[  9  37  16 -29 -25 -31  12  -3  16   1 -45 -14]  Z
[  9  37  16 -29 -25 -31  12  -3  16   1 -45  73]  L
[-52 -35  -8  39 -49 -35   4  34  41  82 -26  14]  V
[-65   1 -37 -38 -50  -7 -29 -18  25 -22 -29  23]  X
[-70  -6 -34  20  26  13 -17  -5  45  20  -9  28]  E
[-65   1 -37 -38 -50  -7 -29 -18  -4 -22 -29  23]  H
[ 29  13   1  35  37  24   5  -8  36 -10  33  27]  G
[-69  20 -39 -37 -16  25 -45 -27 -62 -64   9  24]  T
[-70  -6 -34  20  26  -1 -17  -5  45  20  -9  28]  C
[ -6  -6  23 -16 -17  34  -9  16 -27  12 -40 -13]  A
[-29  37 -14  16  16 -44  -3  12 -31   9   1 -25]  W
order: [  9 -29 -14 -31  12  16   1 -45  -3  16 -25  37]	Z
q: [-45 -27 -62 -64]	T
order: [ 20  45  28  20 -17 -34  -9  26  13  -5 -70  -6]	E
shift -1: [20]	[19]
q: [-65   1 -37 -38 -50  -7 -29 -18  25 -22 -29  23]	X

[ 21  12  44  27 -15 -85  -2   1  -5  17  33  33  12  21 -25 -65  -3   9
  44  53]  N
[ 44  53  33  21  44  13  33  20  17 -85   9 -65  -3 -25 -15  -2   1  27
  -5  12]  S
[-11 -13  -9   1 -20  13   0   3 -12  68   6  18 -53 -40  -8   9  -5   5
 -63  41]  J
[-11 -13  -9   1 -20  13   0   3 -12  68   6  18 -53 -40  -8 -34 -27 -63
 -26  11]  R
q: [-11 -13  -9   1 -20  13   0   3 -12  68   6  18 -53 -40  -8 -34 -27 -63
 -26  11]	R
order: [ 12  -5  27   1  -2 -15 -25  -3 -65   9 -85  17  20  33  13  44  21  33
  53  44]	S
q: [-11 -13  -9   1 -20  13   0   3 -12  68   6  18 -53 -40  -8   9  -5   5
 -63  41]	J
q: [ 21  12  44  27 -15 -85  -2   1  -5  17  33  33  12  21 -25 -65  -3   9
  44  53]	N
q: [ 44  53  33  21  44  13  33  20  17 -85   9 -65  -3 -25 -15  -2   1  27
  -5  12]	S
shift +1: [27]	[28]

[  4 -26   0 -10   4  -3] -> D
[ 59  -1   3  -3  29 -25] -> Y
[ 90  -1 -11   9  34 -21] -> U
[-44   1  12 -10 -14   5] -> K
[-26   0   4  -3  -9   4] -> F
[-43   0   7  -5 -12   5] -> M
[-59   0   0   1 -23  17] -> P
[-23   1   9 -10 -14  10] -> Q
q: [-59   0   0   1 -23  17]	P
order: [  4  -9  -3   4   0 -26]	F
q: [-23   1   9 -10 -14  10]	Q

[  7   9   1  -9  28  14  10 -13  -2  26   0]  sogi
[ -2  14  -5 -16 -80  -7  15  24   9   2  11]  paze
[  7   9   1  -9  28  14  10 -13  -2  26  11]  gaz
[-18  -2  10  -2  44 -49  21 -81  44  20  17]  kilag
[-18  -2  10  -2  44 -49  21 -81  44  -1  17]  rogi
[  7   9   1  -9  28  14  10 -13  20   7   7]  lun
order: [ -9  28  14  10 -13  20   7   7   7   9   1]	lun
q: [  7   9   1  -9  28  14  10 -13  -2  26   0]	sogi
q: [  7   9   1  -9  28  14  10 -13  -2  26  11]	gaz
shift +1: [ 7  9  1 -9]	[ 8 10  2 -8]

[ 25  31  13 -20 -22 -14 -17 -35 -22 -41 -32 -40 -43 -37 -11   2  22  27
  45  46  28  20   9   2  -3 -11 -12   4  -5  10   4   7 -16 -20  -3 -15
 -16  14   2  -3  26  50  72  80  73  94  77  56  39  27  10  -7 -19 -24] = Dosof
[-20 -25 -16 -26 -34 -32 -34 -39 -48 -60 -80 -63 -72 -64 -45 -39 -17   4
  26  37  38  35  40  28  21   5  -1  -2 -16 -12  -4   1  -1  -9   2 -11
   4 -11 -10 -25 -11   4  32  53  61  84  81  81  72  66  40  24  29   2] = tetur
[  5  10   1  -2  -1 -10 -14   4  -2  18  -5  -5 -10 -12 -20 -10  -1   6
  17  35  56  55  87  72  75  58  62  42  12   7  -4 -33 -16 -19 -42 -17
 -36 -61 -59 -50 -78 -69 -75 -62 -45 -47 -17  13  11  41  39  36  37  39] = lub
[-28 -28 -18 -34 -41 -46 -58 -61 -71 -71 -69 -57 -41 -19   8  11  28  26
  47  40  41   8  15  -9  -4  -5  -1 -11   3  -1   5  12 -13 -13  -6 -12
  -9  12  12   2  36  43  68  92  87  82  78  43  43  29   9 -11  -9 -29] = fum
[ 29  38  17  19  14 -10 -13   2 -18   6   0   4  -2   4  -3   2  -5 -25
 -12 -19  -8  13  41  51  77  68  70  71  80  52  52  14  28   5 -27  -7
 -31 -44 -38 -26 -47 -50 -54 -80 -66 -81 -77 -54 -44 -15  -4  22  20  43] = Vive
[ -5   5  16  31  48  33  22  34  26  12  -6 -12 -16 -17   0  14  11   9
   8   7  -3  -2 -17 -13 -25  10   8  30  48  57  89  91  78  69  56  40
  25 -10 -18 -25 -38 -24 -31 -34 -32 -45 -60 -67 -60 -78 -71 -71 -53 -45] = pinav
[ -3 -12 -24  -5 -14  -1  28  19  52  61  72  81  86  63  49  25  31  13
 -20 -22 -12 -17 -35 -22 -41 -32 -40 -74 -55 -74 -93 -65 -69 -43 -19  -9
  10  33  30  47  34  31  19   0   2 -23 -18  -1  -6 -13  -8   6   7 -16] = nul
[-30  -7  -2 -11 -11   2   8   5 -10  -9 -20 -10 -13 -14   0   3  35  53
  60  81  85  76  78  53  41  18  10  -1 -19 -27 -23 -27 -36 -30 -40 -45
 -50 -73 -69 -77 -71 -61 -56 -30   3   6  32  47  45  55  19  28  24   5] = vupa
[ -4   4   2   1   5  -3   5  -5 -19 -23  -8   4   5   4  42  47  65  75
  86  78  74  55  22  15  19 -10 -13 -32 -19 -18 -37 -39 -40 -51 -63 -72
 -76 -67 -68 -47 -36 -20   1  18  55  41  57  38  25  34  -2  -7  -2  -7] = dos
q: [ 25  31  13 -20 -22 -12 -17 -35 -22 -41 -32 -40]	nul
shift +1: [ 7 -3]	[ 8 -2]

[ 27  17   2 -57 -22   4  52] : zul
[ 22  -9  15  -3 -33  24  -6] : gib
[-48  53   8 -49   6 -41  -8] : bonup
[ 26  81  18  12  -3  26 -23] : vedo
[-22   5 -72 -27   0  -1  35] : rino
[  8  -6 -29 -30   3 -24 -43] : gon
[ 18  47  -8  30 -55 -52   0] : roba
[ 16 -20  46   5  17 -24   1] : nizus
[ -5   4 -41  28  11  21 -68] : malez
loc: [46]	nizus, 3
q: [-41  28  11  21 -68]	malez
shift +1: [18]	[19]
q: [ 17   2 -57 -22   4]	zul
shift +1: [-20  46   5]	[-19  47   6]
q: [-22   4]	zul
q: [ 16 -20  46   5  17 -24   1]	nizus

[ 12 -26  -6 -13 -31  26  -9  36] -> molag
[  2  -4  28   9 -16  11   3  28] -> Pize
[ -1 -20   6  -3   9  19  -8  -7] -> sobu
[ 38 -24  24 -15 -24  18  63  76] -> Bodi
[-45  10 -30  23 -20 -23   7   5] -> bipaz
[ -9  15 -29   8 -22 -30  11  -9] -> rem
[ -1 -20   6  -3   9  -9 -10   7] -> forov
[ 26 -29 -12   9  21  11 -52   7] -> sog
loc: [8]	rem, 4
order: [-30 -29 -22  -9  -9   8  11  15]	rem
loc: [12]	molag, 1
order: [-31 -26 -13  -9  -6  12  26  36]	molag
q: [ 26 -29 -12   9  21  11 -52   7]	sog
order: [-20 -10  -9  -3  -1   6   7   9]	forov

[-42 -21 -34 -13   4 -16  -9]  Zibig
[ 16  -3   5  -7 -33  14 -30]  mup
[-26 -61  15   3  13 -34  46]  nase
[-22  -3  -7 -33   5  -4 -25]  pef
[-22  -2 -45  22  -8  24  -1]  Kufon
[-10  22   0   5  15 -11  -6]  lete
[-57  43 -13  16 -17   3   4]  nog
[ 21 -66   4  12  -3  -6   8]  pera
[-19 -23  26 -16  28  -2  20]  Mesit
[ 85 -44   5  -7 -33  14  -5]  somik
q: [-26 -61  15   3  13 -34  46]	nase
q: [ 5 -4]	pef
q: [-22  -3  -7 -33]	pef
q: [ -3   5  -7 -33]	mup
q: [-61  15   3  13 -34  46]	nase

[ 45  79 -71 -78 -30  46 -10  46   1 -22  65 -68 -66 -40   8 -28  52 -14
 -34  81  74] -> beza
[-15  64   7 -37 -52 -68  69 -61 -51 -24 -66 -23  69  69  20  44  21  64
  -3 -65  15] -> vem
[ 23  54  79  54  73  47  69  31  46 -31  77 -17  56  76   2 -70  70   3
 -76 -14 -14] -> bav
[ -7 -24  -9  -5 -11 -45  42  58  48  77  -9 -30 -17 -74 -33 -77 -44  21
 -34 -72 -34] -> Susap
[  4 -40   5  62  47 -31 -63 -23 -30  33 -30 -44 -44 -25  11 -17 -35  17
  63  11  57] -> miro
[-17 -31 -13 -18 -28  -4  37  69 -34   7 -75  53 -18 -77 -34  -7 -45 -31
  64  71  66] -> lat
[ 53  69  37  -4   7 -28 -31 -17 -34 -75 -18  78 -13   9  46 -43 -55 -59
  22  65   0] -> zagi
q: [-31 -17 -34 -75 -18]	zagi
shift +1: [-44 -44]	[-43 -43]
q: [ -7 -24  -9  -5 -11 -45  42  58  48  77  -9 -30 -17 -74 -33 -77 -44  21
 -34 -72 -34]	Susap
loc: [-11]	Susap, 5
q: [-17 -31 -13 -18 -28  -4  37  69 -34   7 -75  53]	lat
q: [-15  64   7 -37 -52 -68  69 -61 -51 -24 -66 -23  69  69  20  44  21  64
  -3 -65  15]	vem
q: [ 9 46]	zagi

[ -3   9  35  44  25 -21 -17 -19  40  32]  tam
[  6  13 -63  13  24  17  22  53  13 -41]  birim
[-27 -35  20  38 -40 -26  29 -10 -14 -45]  nof
[ 31 -49 -30  17 -26  51  15  41 -18 -44]  Foz
[-48  25 -38  35 -27 -50  32 -18  10  32]  Vib
[ -3   9  35  44  25  33   0  -3  -8 -46]  Fupat
[ 20  39  29 -35 -40 -45 -10 -26 -14 -27]  roke
[ 47 -15 -20 -29  54 -37  26 -28 -74   7]  Risi
[ 41  15 -26 -18 -44  50  31 -49 -30  17]  Fuvev
[-48 -49 -25  20 -16  50  -2   7 -41  41]  Pefog
[ -6 -15 -14 -67 -21 -17  20  31  14  -2]  fotap
q: [ 31 -49 -30  17 -26  51  15  41 -18 -44]	Foz
order: [-45 -14 -10  29 -26 -40  38  20 -35 -27]	nof
order: [-30  17  41  15 -26 -18 -44  50  31 -49]	Fuvev

[-12 -15 -21   4  10 -14  13  55   5  12  19] -> fup
[-3  1  2 -6 -3 78 -2  4  1 -2 -4] -> gil
[  4 -15   4  12 -12  55 -14  10  19  13 -21] -> Bon
order: [-21 -15 -14 -12   4   4  10  12  13  19  55]	Bon
q: [-21   4  10 -14  13  55   5  12]	fup

[  7 -18   0  -9 -35 -21   6 -29  36 -16   8  18 -10 -13  -7   4  -7   5
   7  -2  -5  17  30  30 -14 -49 -68  14]  favel
[ -2  29  -8   2 -10  -6   1  -6   7  -2  36 -39  11  11 -19   4 -45   1
  13  26  25 -22  -7  -1 -32  -7 -12  -4]  tupi
[ -3  29  -8   1 -10  -6   4 -11   3   1  33 -36   8  11 -16  13 -48   1
  16  24  22 -19  -5   2 -36  -1 -14   2]  kod
[-10  34  -7   9   6  -6   2  -6   2   3  16 -45  12  30 -13  -6 -54   2
  -9  11  26  16 -18  -4 -37  11   3 -10]  rakab
[-25 -15 -20 -20  -7 -51  58  23  87  11  12  26  54 -24  38 -10 -33   2
  13  13 -45  -9   0  -7   5   6  33 -10]  felit
[ 23 -26  18 -18 -36 -18  13 -27  33  -2 -30  26 -28  -3 -13  -9 -34  -9
 -21 -21   4  35  19  27 -20 -29 -55   8]  bola
[ -4  49 -16   5  -1 -22   4 -17  11  11  17 -40  10  30 -10   9 -44 -11
   6   3  19  -9 -11   3 -27   0 -14   6]  zim
[ 26 -24  19 -15 -37 -23  18 -29  30  -2 -26  29 -31  -9  -6  -7 -27 -12
 -24 -20  -3  40  15  20 -22 -27 -57   9]  zati
[ 26 -20  20  -9 -35 -17  13 -28  30  -4 -29  27 -31   1  -2 -10 -21 -21
 -24 -16   2  35  18  23 -21 -22 -55   4]  maru
[  5 -13 -17 -13 -13 -40  50  23  79  10   6  21  65 -32  24 -29 -21   2
  19  20 -23  -1  10 -10 -23   8  17 -17]  gami
[ 28 -24  17 -13 -35 -26  17 -27  32 -13 -28  25 -35  -8 -12  -7 -20 -15
 -19 -15   1  33  14  24 -19 -30 -58   7]  Kizer
q: [ -3  29  -8   1 -10  -6   4 -11   3   1  33 -36   8  11 -16  13 -48   1
  16  24  22 -19  -5   2 -36  -1 -14   2]	kod
q: [  5 -13 -17 -13 -13 -40  50  23  79  10   6  21  65 -32  24 -29 -21   2
  19  20 -23  -1  10 -10 -23   8  17 -17]	gami
q: [ 26 -20  20  -9 -35 -17  13 -28  30  -4 -29  27 -31   1  -2 -10 -21 -21
 -24 -16   2  35  18  23 -21 -22 -55   4]	maru
q: [-13 -13 -40  50  23  79  10   6  21]	gami

[ 38  82 -42  12 -45 -38  82  56  -5   8  13  12  12] = vavuz
[ 52  -4 -13  17   0  28 -48  56  72 -27 -11  31 -11] = bame
[ 66  -1  -8   8 -16  13 -58  51  70 -46  -1  21 -18] = Zef
[ 70   7  15   2 -10  14 -44  60  98 -30  20  43 -27] = fomod
[ 70   7  15   2 -10  14 -44  60  98 -30  20   3 -22] = kul
[ 58  15   5  32   0  11 -51  64  77 -20 -14  25 -33] = Mozez
[ 83  12  -5  38  12  12 -45  56  82 -42  13   8 -38] = Zub
order: [ 13   8 -38  83  12  -5  38  12  12 -45  56  82 -42]	Zub
q: [ 70   7  15   2 -10  14 -44  60  98 -30  20   3]	kul
loc: [72]	bame, 9

[-58  48 -58  77] -> Kiz
[-71  56 -71  95] -> gat
[-58  48 -38  33] -> vefif
shift +1: [-58]	[-57]
q: [-71  56 -71  95]	gat
loc: [33]	vefif, 4

[-41 -39  12 -54] -> Rolu
[-41  12 -56 -39] -> Sogob
[-39  12 -41 -55] -> git
order: [-54  12 -39 -41]	Rolu
order: [-41 -39 -55  12]	git
q: [-41  12 -56 -39]	Sogob
shift +1: [-41  12]	[-40  13]
q: [-41 -39  12 -54]	Rolu

[-34   2  -2  32  14  14   5   6   6  36   2  31 -37  19   4 -33  -5  13]  puf
[-18  -9 -10   2   7  16  13   4  11  -2  -7  15 -17  10  11  -3  -8   3]  gobo
[-40   4  23  -8  -9 -16   4 -13  -4   1  16   7   1  -5   9  26  12  -8]  zafu
[-90  27  88 -32 -43 -78 -15 -50 -32   7  62  -5  34 -36   6  86  23 -49]  Dov
[ -6 -27 -27 -31   8  30  34   7  25 -52 -26   5  -6   7  27  30  26  16]  goke
[-18  -9 -10   2   7  16  13   4  11  -2  -7  15 -17  10  11  -3   7  12]  bera
[-64   2  -6  55  25  27  10  11  13  62   3  58 -67  35   9 -58  -7  29]  Netib
[-53  17  54 -19 -26 -48  -9 -31 -20   5  39  -3  21 -22   3  52  14 -30]  gage
[ -6  88 -43  27 -32 -15 -78 -50   7 -32 -26   5  -6   7  27  30  26  16]  gora
q: [-18  -9 -10   2   7  16  13   4  11  -2  -7  15 -17  10  11  -3  -8   3]	gobo
q: [ 27  88 -32 -43 -78 -15 -50 -32   7]	Dov

[90 11  1  1  0  1] -> nelir
[ 1 45 88 11  0  1] -> dumu
[-1  0  7 75 57  3] -> ran
shift +1: [-1  0  7]	[0 1 8]
q: [90 11  1  1]	nelir

[  3  38  -6  25  -1   9 -39 -35 -30  69  -2 -49  -4 -32  28  -1] = valu
[ 41 -45  28  20 -29 -56 -17  24 -14 -19  12  27  22  33 -22  45] = vebo
[-25  42  28 -28  -4  32   0 -48 -28  12  -3   2 -51  23  61 -12] = rutu
[ 53 -42  36  11 -27 -51 -14  30   3  37  37   9  32  30  -6  16] = nume
[-21 -62  23  17  33  -1 -40  29  12 -54 -21  19  -8  -8 -42   8] = tibe
[-22 -59  24  25  27   6 -36  36  12 -51 -23  16  -1   1 -41  11] = Korof
[ 71 -33   5  20   2 -24  -8  22  28   9  48  21  47   7  29   9] = zama
[ 65 -38  31  13 -18 -41 -16  30  16   3  51   8  39  23   7   9] = veme
[-11 -47   9  48   5  22 -22  49  -1 -50   4  18  21  24 -34  28] = Mipam
[ 62 -18 -21  29  20  -7   3  -1 -25  59   6  17  38  28  -3 -46] = sala
[ -5  39   5  26  -1   9 -31 -35 -61  61  -3 -49 -10 -32  29  -1] = fazo
q: [30 16  3 51  8 39]	veme
q: [-21 -62  23  17  33  -1 -40  29  12 -54 -21  19  -8  -8 -42   8]	tibe
q: [ 41 -45  28  20 -29 -56 -17  24 -14 -19  12  27  22  33 -22  45]	vebo
q: [-11 -47   9  48   5  22 -22  49  -1 -50   4  18  21  24 -34  28]	Mipam
q: [-22 -59  24  25  27   6 -36  36  12 -51 -23  16  -1   1 -41  11]	Korof
shift +1: [-8 -8]	[-7 -7]
shift +1: [22 33]	[23 34]

